In the data rows, 500 means zero.
Every row has a hidden score. In each pair, how much higher is the second row's than the first's? 20 means about the same, 40 much higher and 0 much lower. The score is a weighted sum of the row's numbers plus the product of two more (or one squared), each taken from its middle value.
[515 488 436 556 489 429 490 504 518 481 405 373]
[525 422 510 655 438 414 376 557 421 412 359 430] ~ 22
[642 306 635 688 508 298 413 560 508 444 358 575]
[496 592 452 583 393 520 548 548 470 355 490 450] ~ 20
[494 554 561 513 401 549 518 513 488 467 498 418]
[447 469 573 475 408 549 455 556 489 473 572 479] ~ 20
[558 498 456 371 509 630 596 320 622 705 652 655]
[506 317 496 283 517 302 494 620 220 553 423 661] ~ 18
[463 489 466 515 400 487 488 531 520 456 543 484]
[472 656 325 651 590 714 419 466 677 632 493 388] ~ 21
[559 396 461 596 479 483 527 545 467 528 477 513]
[757 460 693 437 705 999 750   0 724 863 546 685] ~ 38
[460 482 473 499 398 508 483 516 525 468 505 465]
[528 517 482 505 467 519 439 500 535 505 608 447] ~ 20
[710 676 556 609 532 534 491 284 320 417 519 472]
[449 468 481 533 407 497 446 557 502 467 477 495] ~ 18
[422 473 498 426 446 425 480 488 519 513 509 535]
[512 345 461 325 439 339 484 594 305 540 470 698] ~ 21
[485 562 461 558 398 494 544 545 481 383 480 457]
[561 580 331 344 525 424 574 510 487 712 689 713] ~ 23
[580 587 523 584 442 501 482 382 475 467 533 534]
[444 491 516 616 380 520 380 590 454 394 461 495] ~ 19
[448 491 480 491 406 495 480 532 539 473 510 475]
[550 543 549 560 462 438 492 386 520 458 482 561] ~ 22
[466 657 502 519 530 595 426 380 475 421 557 339]
[546 374 519 497 700 475 359 645 155 584 438 622] ~ 23
[500 397 630 322 536 793 609 313 729 662 590 496]
[462 481 449 500 399 539 516 544 512 504 549 510] ~ 7
[656 470 348  92 658 786 758 158 725 999 816 763]
[458 538 405 546 475 492 481 500 569 492 455 406] ~ 7
[490 469 433 451 427 466 498 533 479 527 538 550]
[456 613 337 591 515 478 537 496 561 465 428 349] ~ 19
[509 649 449 264 763 679 610 107 662 746 564 701]
[399 553 639 325 628 336 529 453 510 431 411 617] ~ 17
[591 287 629 478 665 759 604 224 722 708 482 609]
[474 565 470 512 464 420 543 563 494 366 439 506] ~ 13
[455 480 479 506 409 495 487 528 544 471 516 485]
[439 436 617 524 484 507 432 535 486 402 443 450] ~ 20
[575 560 583 544 483 540 487 339 411 499 490 567]
[613 536 377 462 513 482 523 465 468 624 655 694] ~ 21
[446 452 525 372 515 647 598 300 656 626 495 498]
[504 477 448 486 470 477 473 611 489 473 612 527] ~ 17
[453 487 502 519 443 486 470 514 567 473 513 528]
[467 498 471 504 408 485 497 522 493 444 500 463] ~ 19
[452 668 322 650 652 448 579 515 641 563 316 282]
[482 512 417 489 436 511 483 503 550 551 581 521] ~ 21
[462 523 472 522 414 427 475 486 618 454 540 478]
[585 477 396 175 615 805 724 169 755 963 752 671] ~ 30
[476 466 501 526 410 463 460 532 548 475 496 475]
[560 506 506 623 450 433 525 572 486 384 447 529] ~ 21
[462 519 471 534 450 593 452 513 588 524 526 485]
[436 564 351 807 825 487 358 744 499 480 514 514] ~ 19
[514 492 480 415 556 541 593 510 435 565 499 376]
[512 395 497 570 423 519 512 557 453 518 574 598] ~ 19
[650 417 403 333 575 278 537 551 355 649 516 796]
[450 543 449 576 479 660 405 507 608 560 549 461] ~ 18
[460 490 473 509 404 492 477 526 519 476 509 488]
[536 427 755 814 498 467 323 688 295 514 320 489] ~ 22
[408 564 414 508 414 447 475 465 581 495 520 481]
[516 561 463 509 580 644 507 499 558 619 557 371] ~ 21
[476 475 479 519 399 482 464 525 510 459 489 486]
[477 429 473 449 404 471 503 563 436 506 504 563] ~ 20
[623 883 435 664 470 529 614 476 303 161 440 376]
[491 515 653 424 395 515 444 599 554 474 666 499] ~ 21
[442 549 413 539 426 521 479 494 541 453 490 436]
[467 487 465 500 395 495 477 530 536 480 509 476] ~ 20
[548 560 423 428 419 460 486 521 520 592 720 625]
[485 519 483 519 405 524 481 474 492 480 515 509] ~ 19
[458 475 462 496 399 487 473 530 538 463 506 480]
[552 462 487 417 544 335 554 505 472 530 463 522] ~ 20
[460 478 482 541 394 517 448 552 485 453 499 492]
[557 693 444 739 335 635 536 603 390 208 541 473] ~ 23
[525 415 524 392 517 380 450 538 399 467 584 526]
[536 369 766 768 549 473 394 667 408 475 377 489] ~ 22
[667 491 351 434 561 395 518 466 422 626 586 474]
[485 478 488 502 410 490 484 507 540 464 525 462] ~ 20
[517 556 487 679 343 602 368 605 412 368 598 493]
[478 508 470 527 409 492 501 538 526 432 499 480] ~ 18
[464 826 624 321 616 627 585 285 588 437 505 499]
[408 708 787 234 604 625 510 476 655 503 662 405] ~ 37
[573 667 513 556 590 521 465 555 515 537 595 378]
[482 466 538 619 425 494 396 555 490 428 447 472] ~ 18
[539 460 786 435 680 492 370 612 326 609 659 498]
[491 469 464 517 419 467 481 517 505 464 477 432] ~ 6
[343 604 422 297 617 326 452 514 572 472 525 574]
[508 462 472 557 465 448 471 504 529 490 428 404] ~ 18
[519 566 460 583 445 487 559 561 469 368 428 419]
[461 458 499 420 432 422 473 516 485 504 516 538] ~ 20
[459 486 477 501 406 501 471 516 543 474 505 468]
[469 454 478 446 422 466 491 542 481 467 498 523] ~ 20
[466 500 454 498 423 491 493 514 490 451 514 451]
[487 806 154 757 724 437 621 472 622 414 206 158] ~ 21
[482 588 344 590 571 455 514 476 591 506 361 296]
[504 353 512 330 465 345 487 590 301 495 468 642] ~ 22
[587 424 564 341 805 561 484 494 328 687 479 551]
[447 470 513 489 442 478 474 494 538 476 501 477] ~ 8
[499 374 455 351 478 487 571 604 329 559 561 622]
[624 348 417 250 564 254 507 587 247 631 515 790] ~ 20
[535 411 512 392 499 365 477 556 410 484 521 565]
[470 538 413 505 409 493 516 555 554 461 586 484] ~ 20
[415 644 296 601 582 498 511 470 669 515 414 356]
[499 502 494 502 434 491 473 510 525 461 545 458] ~ 20
[481 504 483 485 438 494 468 504 508 456 567 459]
[655 754 465 637 437 657 630 185 611 325 534 473] ~ 24
[506 541 566 504 407 530 530 526 505 482 498 423]
[584 396 522 665 496 349 399 529 449 444 294 373] ~ 18
[612 302 802 833 764 442 330 821 261 525 454 563]
[483 480 503 512 454 487 478 553 508 417 513 560] ~ 16
[420 492 494 403 467 540 517 386 616 524 521 477]
[572 753 432 679 462 551 539 411 421 352 438 446] ~ 24
[462 486 472 500 404 521 472 523 551 498 508 471]
[513 509 511 443 503 466 548 481 494 578 552 567] ~ 22
[407 713 496 381 506 370 531 601 536 346 452 480]
[507 608 570 467 481 471 550 518 512 456 482 424] ~ 20
[471 542 476 550 557 694 454 468 582 597 533 477]
[595 439 544 723 589 503 237 841 221 430 680 617] ~ 19
[464 482 477 503 411 485 477 540 540 486 517 474]
[545 521 412 502 548 451 502 492 469 468 477 297] ~ 18
[488 473 433 513 551 416 478 592 419 503 475 488]
[472 497 468 517 405 544 466 516 554 509 519 482] ~ 21
[664 746 409 410 596 467 582 318 364 675 642 733]
[540 622 510 851 395 689 513 642 380 218 422 511] ~ 18
[370 328 683 611 513 464 454 561 458 404 257 473]
[493 553 542 504 398 536 538 522 486 482 515 422] ~ 21
[455 493 503 504 407 449 516 558 524 482 491 488]
[449 451 554 466 505 433 487 483 535 480 481 542] ~ 20
[467 479 475 498 390 491 469 526 532 468 512 486]
[522 521 430 482 419 459 511 497 541 542 567 554] ~ 21
[407 526 547 533 550 490 450 460 540 464 459 436]
[448 481 476 508 415 486 484 528 542 477 505 476] ~ 20
[468 530 489 517 409 529 482 512 519 479 522 464]
[437 617 556 404 463 439 537 563 502 440 480 460] ~ 22
[458 481 475 511 409 502 468 524 534 461 509 480]
[387 437 560 469 471 465 486 490 546 449 445 459] ~ 20
[479 631 368 715 657 595 372 444 682 600 378 333]
[453 446 482 506 412 517 513 532 519 494 528 508] ~ 20
[557 408 583 464 580 790 584 135 726 708 459 485]
[462 495 480 510 412 498 486 523 536 470 534 480] ~ 16
[521 547 546 517 387 584 468 494 448 479 613 540]
[481 531 506 618 430 465 515 605 462 391 415 464] ~ 19
[602 598 525 587 444 553 482 362 377 469 484 509]
[543 504 538 464 518 449 442 498 527 428 640 402] ~ 17
[473 810 134 719 729 426 612 465 678 475 288 175]
[643 396 614 290 806 261 610 448 351 589 445 572] ~ 27
[450 457 509 538 414 501 452 536 508 453 459 482]
[511 488 536 470 498 474 480 466 498 491 556 499] ~ 20
[603 527 491 228 606 815 679 105 652 870 704 712]
[459 488 480 498 410 488 475 526 529 477 511 482] ~ 10
[487 490 530 538 447 457 508 563 512 515 492 470]
[415 611 555 356 497 389 544 570 528 423 464 512] ~ 23
[455 485 475 502 410 478 484 529 539 472 518 486]
[586 593 453 562 433 440 498 396 526 503 551 600] ~ 25
[442 508 476 498 426 472 494 544 536 458 494 483]
[498 531 548 504 411 523 515 529 514 483 503 420] ~ 21
[534 490 403 531 509 457 537 512 465 512 398 308]
[582 360 514 620 443 477 500 542 432 512 495 573] ~ 23
[559 837 396 661 455 528 549 419 393 239 432 421]
[462 471 471 507 408 491 478 526 536 469 512 475] ~ 15
[701 739 328 242 688 658 717 132 532 970 737 782]
[598 358 487 217 744 442 589 610 185 731 432 554] ~ 24
[544 295 791 373 633 662 537 458 590 662 732 711]
[465 448 473 423 418 445 475 550 422 471 487 546] ~ 2
[530 412 534 513 447 491 462 606 477 520 666 579]
[529 564 509 570 403 555 484 415 456 487 513 532] ~ 22
[488 528 466 538 412 497 509 554 519 432 482 474]
[499 498 456 444 540 572 525 526 452 586 498 435] ~ 21
[484 296 736 778 999 329 398 780 280 470 288 524]
[467 805 296 742 578 679 464 425 685 526 447 252] ~ 16
[573 358 334 157 599 380 539 576 147 743 598 845]
[622 492 249 111 725 862 809  27 810 999 743 725] ~ 27
[463 487 462 507 404 504 478 529 537 468 510 482]
[527 562 489 547 394 538 487 417 420 452 516 530] ~ 22
[551 556 461 514 430 552 511 389 454 536 544 574]
[471 488 490 484 423 484 481 521 533 461 530 456] ~ 17
[540 384 483 575 456 551 544 582 472 525 594 634]
[458 499 468 514 407 473 495 549 533 440 505 468] ~ 19
[457 503 512 483 394 502 447 536 506 454 569 479]
[457 487 473 501 404 490 483 511 532 480 516 475] ~ 20
[419 456 532 595 415 478 416 567 526 337 441 500]
[467 495 435 522 416 599 512 536 522 528 581 509] ~ 21
[462 434 506 426 577 478 470 542 420 513 472 459]
[392 322 683 529 660 601 479 416 561 529 338 516] ~ 24
